Each path below is one point turned by a fixed rotation once a step. After each direction that follows a path, write how fast that rotation turns it, in degrees per step (0 if it stays still).
Each turn is a multiple of 5 degrees from 10 to 175, or 0.
Each row of a path follows its step; steps can be skipped.
Rotation 1:
step 0: -0.55	-1.60	-1.30	-1.64	+1.30	+1.21	+2.09	+0.60	+0.29	+0.50	-0.18	+7.12	+1.91	-0.45	+3.31	-2.25	+0.99	+1.40	+1.04	-4.04	-2.67	+0.11	-1.66	+2.05	-0.37	-3.32	+3.41	-1.93	+1.95	-0.33	-1.10	-0.95	+1.67	+0.81	+0.55	+0.86	-0.39	-1.05	+2.72	-1.42	-0.14	+0.45	-0.31	-2.38	-1.07	-4.39	+0.50	+3.09	-3.25	+3.03	-0.46	+2.20	-1.24
step 1: +3.28	-2.80	-2.05	-1.58	-0.60	-1.32	-1.55	+0.69	-0.47	-1.69	-3.67	+5.04	-1.05	+4.69	-0.48	+0.38	-2.67	+1.56	+1.49	+2.35	-3.27	-2.02	+0.17	+0.34	-2.78	+1.79	-0.32	-2.19	-2.56	+2.95	+0.69	+2.65	+1.65	+0.12	+0.43	-0.40	+1.30	+1.56	+0.27	+1.87	-0.79	+1.30	+0.80	-3.42	+2.11	-1.04	+0.10	+0.11	+3.82	+0.92	+1.85	-3.26	-0.42
step 2: +2.61	+2.41	-3.10	-0.04	+0.00	+0.38	-2.38	-3.22	-2.10	-2.55	+1.46	-0.73	+2.64	+2.70	-2.24	+1.38	+0.46	-1.40	-0.24	+3.03	-0.02	-4.22	-1.57	-2.34	+1.28	+1.19	-4.47	+1.04	+2.33	-2.81	+2.19	-1.57	-2.73	+1.50	+0.83	-1.39	+2.17	-3.52	+1.31	+2.70	-0.66	+0.76	+0.85	-1.55	-0.39	+0.48	+1.33	-1.55	-3.17	+2.74	+2.03	-2.17	-1.28
step 3: -0.84	+1.75	-1.16	+1.31	-0.58	+3.42	-1.26	+1.26	-1.63	+0.91	+2.12	-3.35	-2.74	+0.53	-1.72	-2.93	-2.37	-2.62	-4.20	-0.22	-1.50	+1.21	-0.26	+1.50	-1.84	+6.05	+4.74	+2.36	-1.33	-2.90	-0.20	-1.92	-0.58	+0.39	-3.31	-1.51	-0.79	-2.26	+1.01	+1.27	-0.61	+1.46	+0.60	+0.76	-1.29	-1.47	+1.75	-2.03	-1.45	-1.68	+2.78	+1.77	-0.06
step 4: -3.18	+3.37	+1.49	+1.49	-0.22	-2.99	+2.80	-2.12	+0.75	+1.17	-1.06	-4.17	-1.39	+1.55	+0.98	+1.21	-0.90	-1.10	-1.14	-2.69	-2.78	-0.27	+0.93	+0.75	-0.48	+1.51	+0.01	-1.18	-0.07	+1.54	-4.31	-2.64	+0.26	-5.47	-2.96	-1.65	+1.56	+4.44	-2.16	+1.18	+2.30	+1.11	+1.73	+1.77	-1.02	+0.35	+0.05	+1.86	-0.30	+3.33	-2.36	+0.42	-1.10
step 5: -0.80	-0.33	+0.76	+1.66	-1.61	+0.34	-2.72	-1.80	+4.64	+2.65	-0.81	+2.58	-0.18	-0.28	-0.02	-2.77	+0.77	+2.09	+0.44	-2.58	+4.56	+0.35	+1.07	+1.11	+0.19	+1.60	-2.08	+3.75	+3.37	+4.89	-1.79	-2.61	+2.02	+1.12	+1.98	+3.35	-0.24	+0.89	+1.02	+1.07	+1.76	+0.09	+3.42	+0.55	-0.83	+1.95	+0.89	-1.49	+1.30	+2.43	-3.44	+0.85	-0.28
step 6: +0.58	-0.94	-3.31	-0.46	+1.01	-0.98	-3.18	-0.07	-1.18	-2.13	+2.53	+0.29	+1.96	+3.34	+1.31	+0.72	-0.74	+0.27	+2.77	+0.50	+2.95	+3.59	+2.04	+0.84	-0.07	-1.45	+4.37	-0.35	+2.38	+2.19	-0.70	+4.19	+0.38	-3.15	+2.16	+4.87	-1.82	+0.09	-0.94	+0.23	+0.21	-2.06	-1.50	+1.44	+2.74	-1.55	+1.13	-3.23	-2.78	-0.70	-1.94	-1.88	+1.61
step 7: +0.51	-0.96	-3.35	-2.61	+0.37	+0.25	-0.37	+2.41	+3.63	-6.23	-0.15	-2.93	+0.23	+0.26	-0.64	-3.96	+3.06	+1.71	+3.02	+0.26	-2.42	-1.47	-0.53	-3.25	+0.79	-1.82	-2.19	-0.76	-1.09	-2.16	+0.85	+0.41	+3.14	+0.36	-3.75	+2.65	-2.17	+0.10	-0.84	+0.48	-0.42	+0.43	-1.12	+2.80	+1.80	+0.97	+0.78	+2.66	-1.17	-3.15	+0.80	-1.43	-0.72
step 8: -4.46	-0.93	+2.93	+0.49	-1.18	+3.86	-1.22	-2.72	-0.02	+0.19	-0.56	-2.76	-0.42	-0.76	-3.64	+2.26	+0.06	+0.95	+0.95	+0.46	-3.47	-0.07	+0.91	+0.18	+1.11	+0.02	+1.31	+0.98	+0.26	-1.91	+3.76	+0.23	-0.75	+0.74	+0.79	-0.13	+0.48	-1.90	+3.20	-1.97	+0.82	-0.15	-3.94	+0.46	+2.88	+3.54	+3.07	+3.98	+4.24	+0.61	+1.90	-2.91	-0.58
step 9: -3.16	-3.85	+0.20	+1.60	+3.22	+0.83	-0.35	-0.17	-3.48	+3.05	+1.46	-0.04	+0.45	-3.33	+2.73	+1.24	-1.87	+0.58	+1.64	-1.02	+1.70	-0.48	+1.53	-2.03	-3.09	-0.60	-1.85	-0.81	-1.31	-0.77	-0.42	-4.13	-2.39	-1.79	-0.71	-1.30	+0.62	-2.83	+2.65	+0.87	-2.98	+2.57	-3.20	+3.86	-1.21	-3.39	-2.31	+1.09	+1.71	+2.15	-0.05	+1.37	-0.60
Speeds:
-0.32	+0.29	-0.48	-0.31	+1.66	+0.39	-0.37	+0.42	+1.12	+0.46	+0.11	+0.95	+0.86	+0.19	-0.36	+0.50	+0.04	+0.34	-0.35	-0.55	+1.11	+0.20	+0.19	-0.49	-0.51	-0.69	+0.49	+0.17	+0.37	-1.06	-0.74	+1.34	+0.59	+0.11	-0.75	-0.47	+0.37	+1.15	+0.06	+0.72	+0.34	+0.06	-0.03	-0.36	+0.27	+0.99	-0.35	-0.38	+0.24	+0.52	+1.08	+0.14	-0.33 -> 65
-0.02	-0.93	+0.34	+0.24	+0.86	-1.19	+0.21	+0.91	-0.19	-0.26	-1.11	-0.28	-0.45	+0.82	+0.09	+0.46	+0.56	-1.27	-0.78	+0.54	-0.63	-0.30	+0.51	-0.23	+0.14	-0.17	-0.94	-0.13	+1.08	+0.33	-1.23	+0.02	+0.54	+0.45	-0.41	+0.06	-0.04	+0.14	+0.06	+0.36	-1.37	+0.11	+0.31	+0.88	-0.24	+0.76	-0.56	+0.36	-0.16	-0.58	-0.23	-1.05	-0.40 -> 130
-1.04	-0.50	+1.08	-0.51	+0.34	-0.24	-0.02	+1.05	+0.99	-0.21	+0.11	-0.01	-0.51	-0.96	-0.55	+0.46	+0.56	-0.97	-0.29	-0.86	-0.69	-0.41	+0.09	-0.15	-0.17	+0.72	+0.98	+0.63	+0.13	-1.02	+0.55	-1.16	+0.12	-1.00	+0.21	-0.39	+0.48	+0.24	+0.02	-1.20	+0.81	-0.33	-0.18	+0.13	-0.40	-0.59	-0.39	+0.36	+0.20	+0.64	-0.14	-0.47	-0.94 -> 80
-0.60	+0.38	-0.42	+0.96	-0.19	+0.74	-0.40	+0.54	+0.97	-0.24	-0.22	+0.03	+0.50	+0.27	-1.23	+0.16	-0.24	+0.75	+0.20	-0.06	+0.40	+0.67	+0.22	-0.77	+0.27	-0.09	+0.49	+0.51	-0.77	+0.95	-0.40	-0.82	-0.50	-0.79	-0.75	+0.52	+0.01	-0.22	-0.44	-0.51	-0.57	+0.68	-0.24	+1.38	+0.09	+0.65	+0.62	+0.07	-0.86	+0.50	-0.51	-1.45	+0.87 -> 25
-0.55	-0.01	-0.58	-0.47	-0.45	+0.16	-1.44	-0.92	+0.27	+1.07	+0.38	-0.06	+0.15	-0.83	+0.13	+1.31	+0.11	-1.79	+0.07	-0.56	+0.72	-1.11	-0.88	+0.40	-0.02	-0.43	+0.14	+0.12	-0.29	-0.12	-0.35	+0.22	+0.11	+0.57	+0.10	+0.57	-0.37	-0.59	+0.57	-0.15	-0.75	+0.45	+0.16	+0.53	+0.33	-0.80	-0.48	-1.09	-0.23	-0.24	-0.13	-0.59	+0.69 -> 110
